Each named turn below is shown by a few rows before and after it. Which turns, in which order, take the first row of each later pair to the second? The first pair is answered.
J_361 (before -> after):
[ 21 -38   5   5  18 -29  34  16  16 -37  -9 -17 -10   1]  ->  [ 18 -39  10 -15  14 -44  21  26  14  -9 -30 -23 -14   7]
[ -4  -7   1 -28   9   5 -20   8   7  -4 -10   2  26  -4]  ->  [  7  -6  -2  -6  10  14  -4   1  14 -27   7   4  31  -9]
[-26  39  20   0  21  25  14 -15   8  29 -25  -5 -12 -12]  ->  [-24  35  20 -14  21  30  -2 -17   3  28 -21   1   4  -9]
J_721 (before -> after):
[-12  -3  -6 -16  26  -3  -4  -3   8  18  11  17   8  13]  ->  [  1  -7   1   3   5  17  19 -24  13  -4  26  18   6  11]
[ -9 -19 -21  11  22 -21   5  25  22  -7  12   5 -15  13]  ->  [ -9 -18 -26   3  17  -2 -24   8  11 -16  27  20   5  12]
[  7   3  -6   5  12  -2  -1 -31 -16   7   9 -11 -35  14]  ->  [  2   6  -9  -3  17  -8 -10 -21 -14  16   3 -10 -30  16]
[  8 -37  -5 -21 -16  25 -30  -7   5  -3   0   9  19   6]  ->  [ 16 -33   9  14 -26   5  26   7  15 -18 -17 -13 -15  15]
J_842 (before -> after):
[ -6 -34 -30 -13  47  10 -60  -2  -1  -7  28  35  33  19]  ->  [-14 -22  -7 -24   4 -17 -71   6 -15  41  -8   3 -27  54]
[  5 -26  13 -28  -5  -7 -28   7 -14  18 -30   3   7   7]  ->  [  4 -19   6 -25   7 -11  -5  23 -11  19 -43   1  16 -15]
[  8  27  -8  -4  -2 -12  18  18   6  10  -3 -14  27 -33]  ->  [ 16   4 -11  -6   3   6 -14  -9   5 -22  32  11  45 -13]
[  9  -9 -16  41  19 -14  -2  -3  10   1  27   4 -36  22]  ->  [  7  -7 -11  41  19 -20   2   1  10  13  13   0 -45  18]
J_68 (before -> after):
[ 10  16   3  31 -25 -13  27  -1   7  -4  -8 -12 -44  -3]  ->  [ 16   1   6  34 -19  -6  23  -4  10 -31   2  -8 -33   4]
[  2   2   0 -20 -41   5 -13 -19 -13   6  -8   1   6   3]  ->  [  2   8   5 -17 -41   4 -13 -23 -10   9  -9  -2  -3   3]
[-11   9  26 -29 -16  -9 -64 -12  -4  27 -10 -21 -11   9]  ->  [-10   6  27 -19 -12 -18 -50 -13  -2  30 -15 -29 -29  18]

(2 to 3 turns a pair)
[  7 -32  -2  20   1   7 -16 -33   1 -18  21   1  -5  27]  ->  [ -2   1  -6  20  12 -19  39  11   9  18 -25 -20  -6 -17] | J_842 then J_842
[ -1 -10  -2 -16 -34  26 -45 -42 -24 -11  12  14  20  13]  ->  [-10  -4   6  23  19 -36  31  39   5  13 -24 -19 -41  17] | J_361 then J_721
[ 10   9   7  23 -14  24   2 -30 -18 -13  25   0 -16  13]  ->  [ -9  14  -3 -10  33 -13  -7  30 -14  26  -6  -7   8 -12] | J_721 then J_361 then J_842
[-18  18  11  13  50 -30 -17  40  -9   1 -28 -12  -9   0]  ->  [-12  10  14   8  31 -28 -41  20 -18   3 -18 -11 -25  30] | J_842 then J_842 then J_842
[ 19  20   6  27 -54  23  -1 -28  -3   5  25  -8 -31  10]  ->  [ -9  30  -9 -10  17 -17 -25  47   0  56 -12 -11 -11 -11] | J_842 then J_68 then J_721
[-19  -3  16  51  -5 -10  44 -21   3 -43   3 -17 -54  23]  ->  [-33   5  21  10  -2 -41  20  16  -6  18 -41 -36 -61  17] | J_842 then J_361
[-10   4   0 -14   8 -21  -8  18   0  30 -24 -17  -3 -17]  ->  [  5   0   8  18 -17 -12  35  -3   5   0 -16 -24 -26 -14] | J_721 then J_721
[ -6  -1 -30  19  36  -3  -5   2   8 -16  31  23   9   0]  ->  [-19   4 -20  -9  34 -20 -29  25  -2  23   3  14   0   4] | J_361 then J_361 then J_361
[-20  50 -22  28  11  -9   0  37   4  36  13  20 -36 -18]  ->  [-19  36 -10   3   7 -23 -32  43   0  50  -4  14 -36  -1] | J_68 then J_361
[-16  20 -21  15  24  18  -7   3   1  17  27   9   6 -31]  ->  [-16  14  -4   1  -7  24 -40 -19 -13  24  29   7 -12  -1] | J_842 then J_842 then J_361
[  7 -14  16 -12 -39   7  -4 -33  -5 -31   4   7   8  32]  ->  [ -2  11  17   7 -36 -11  44 -12  -1 -13 -18 -11 -19  17] | J_361 then J_842
[-12  18 -16 -13  35  -8 -22  33  -1  18   2   5  14  -9]  ->  [  3  30  -4  38  -9  14  36  -5   6 -12  19  -4 -20  -5] | J_721 then J_361
[ -4 -14   4  17  -9  11 -27   6  18  -6  29  14 -14  30]  ->  [  4  -6  22   8 -45  18 -13 -13   8   6  13  -2 -12  23] | J_842 then J_361 then J_721
[-12  24 -17  32   5  -2  44   7  -6  -9  -9 -15   5 -21]  ->  [-11  14 -10  12 -33  23 -19 -37 -19 -21  21  -2   8   6] | J_721 then J_721 then J_842
[ -2   2   6 -10   8 -12  18  16   3  -4 -20  -6   2 -10]  ->  [ -8  16  -2 -18   0  -5  -6   3  -6  18 -13  -2   2 -11] | J_721 then J_68 then J_68
[-10  -8   8   2  -4  21  -7 -22 -18 -24  18  19  -2   3]  ->  [-21  -7  -4  -8  36   3 -12  15 -12  -8   9  22   4  -4] | J_721 then J_842 then J_721
[-12  15 -14 -24  13  -3 -29   9 -11  21  -6   6  15 -19]  ->  [-10  26   8   7 -29  -8  16  -4 -12  24 -15 -21 -21  -5] | J_721 then J_361 then J_361
[ -5  21   2 -25   3  -5  -5  13  17  27 -36   6   4 -21]  ->  [ -5   9  12 -29 -15   4 -35  -8  11  25 -23   4 -14   9] | J_842 then J_842 then J_842
[ -5   1  -7  27  10  19   3  -9   1  -6  22   6 -12  12]  ->  [ -4   1  -8  14  -2  27 -19 -16  -6  -2  22   9   0   9] | J_721 then J_361 then J_721
[ -4  40 -19  15 -26  20  13 -17 -13  15   7  -5  -9 -32]  ->  [-16  38 -27 -10  10  14 -22   0 -12  26   8   5   9 -36] | J_842 then J_721 then J_721
[ 18   9  30 -36 -22 -13  23  28 -10   4 -58 -15  20 -19]  ->  [ 16   4  25 -12   1 -13  49  36   9 -14 -46 -16  18 -28] | J_721 then J_361 then J_721
[  6 -13  -4  12  29 -27  12  30  16 -10  -8 -16 -20  20]  ->  [  5  -1  -7 -23  -4  14 -49 -18 -12  -7  15   8  26   7] | J_361 then J_721 then J_68
[  5  23  18 -11 -59  18  17 -32 -18  13  -7 -12   5 -20]  ->  [ 10  -4  25  11 -27 -16  42   2  10  -4 -21 -26 -40  16] | J_721 then J_68 then J_68
[ 29 -19  19  17  19  -3  15  -6  30 -84   8   3   7  24]  ->  [ 12 -15  36 -29 -10 -18 -61  -4   5 -17 -24 -15 -27  56] | J_721 then J_721 then J_842
[ 15   2 -12  14   8  40  12 -12   2 -13 -15   9  27 -34]  ->  [ 14  -3  -3   6 -10  54 -27 -31 -12  -9  -5  12  16 -13] | J_68 then J_842
[-14  36  -3  12  -5  -8  21  10  -7  30 -12 -14 -14 -23]  ->  [ -7  30   4   9 -18  -8  26   5  -8  24 -24 -21 -15 -16] | J_361 then J_721 then J_721
[ 13  -2  23  -5 -18 -12   5   1   7 -10 -11 -18 -31  33]  ->  [ 20 -15  15  -3  -6   7  -3  -7  16 -39  18  -1 -10  28] | J_842 then J_842 then J_842
[  4  21  26  -7 -40 -25  25  14 -18  15 -16 -27 -11 -18]  ->  [  6  10   7 -23 -29   8 -18  -8 -28 -10  18   5  35 -31] | J_721 then J_361
[ -7  30   0  17 -21  -6  31  -6  -9  27  -9 -16 -13 -16]  ->  [-12  28 -15 -10  -7  13 -14 -15 -14  19  11  14  29 -24] | J_721 then J_361
[  2 -45 -14 -10  49   0 -25  -9  33 -20  31   1  21  -1]  ->  [ 11 -45   8 -17  -3  12 -41 -44  18 -10  25 -10  -9  30] | J_842 then J_721 then J_68
[ 22 -28  42 -62 -27   0   9  26   3 -28 -30 -35  59 -23]  ->  [ 20 -16  46 -53 -36  -4  28  30  -1 -15 -40 -49  42 -26] | J_68 then J_721 then J_721
[ -5  30  -2   0 -34  23  -7 -25 -23  -3  -4 -13   4   1]  ->  [ -1   5 -10  10  -3  21  -5 -22  -5 -40  20   4  20   4] | J_721 then J_842 then J_842
[ -8  -8  -4 -34  16 -26 -39  32  -9  31 -14   3   1  -2]  ->  [ 14 -17  -3  26  17 -20  49  22  18 -29   0   1   2 -20] | J_721 then J_721 then J_842
[ -5 -16 -16  -2  11  31 -46  -7   2 -18  20  25  52 -19]  ->  [ 13 -35  18  33 -33  20   1 -24  17 -39  13  -5  -7  30] | J_721 then J_68 then J_842
[ -7 -27   1  -7  24   3 -17  -1   8 -13  11  -3  25 -10]  ->  [-20   3  -3  -6  12  -6 -15   9  -6  31  -8 -15   6 -18] | J_68 then J_68 then J_68
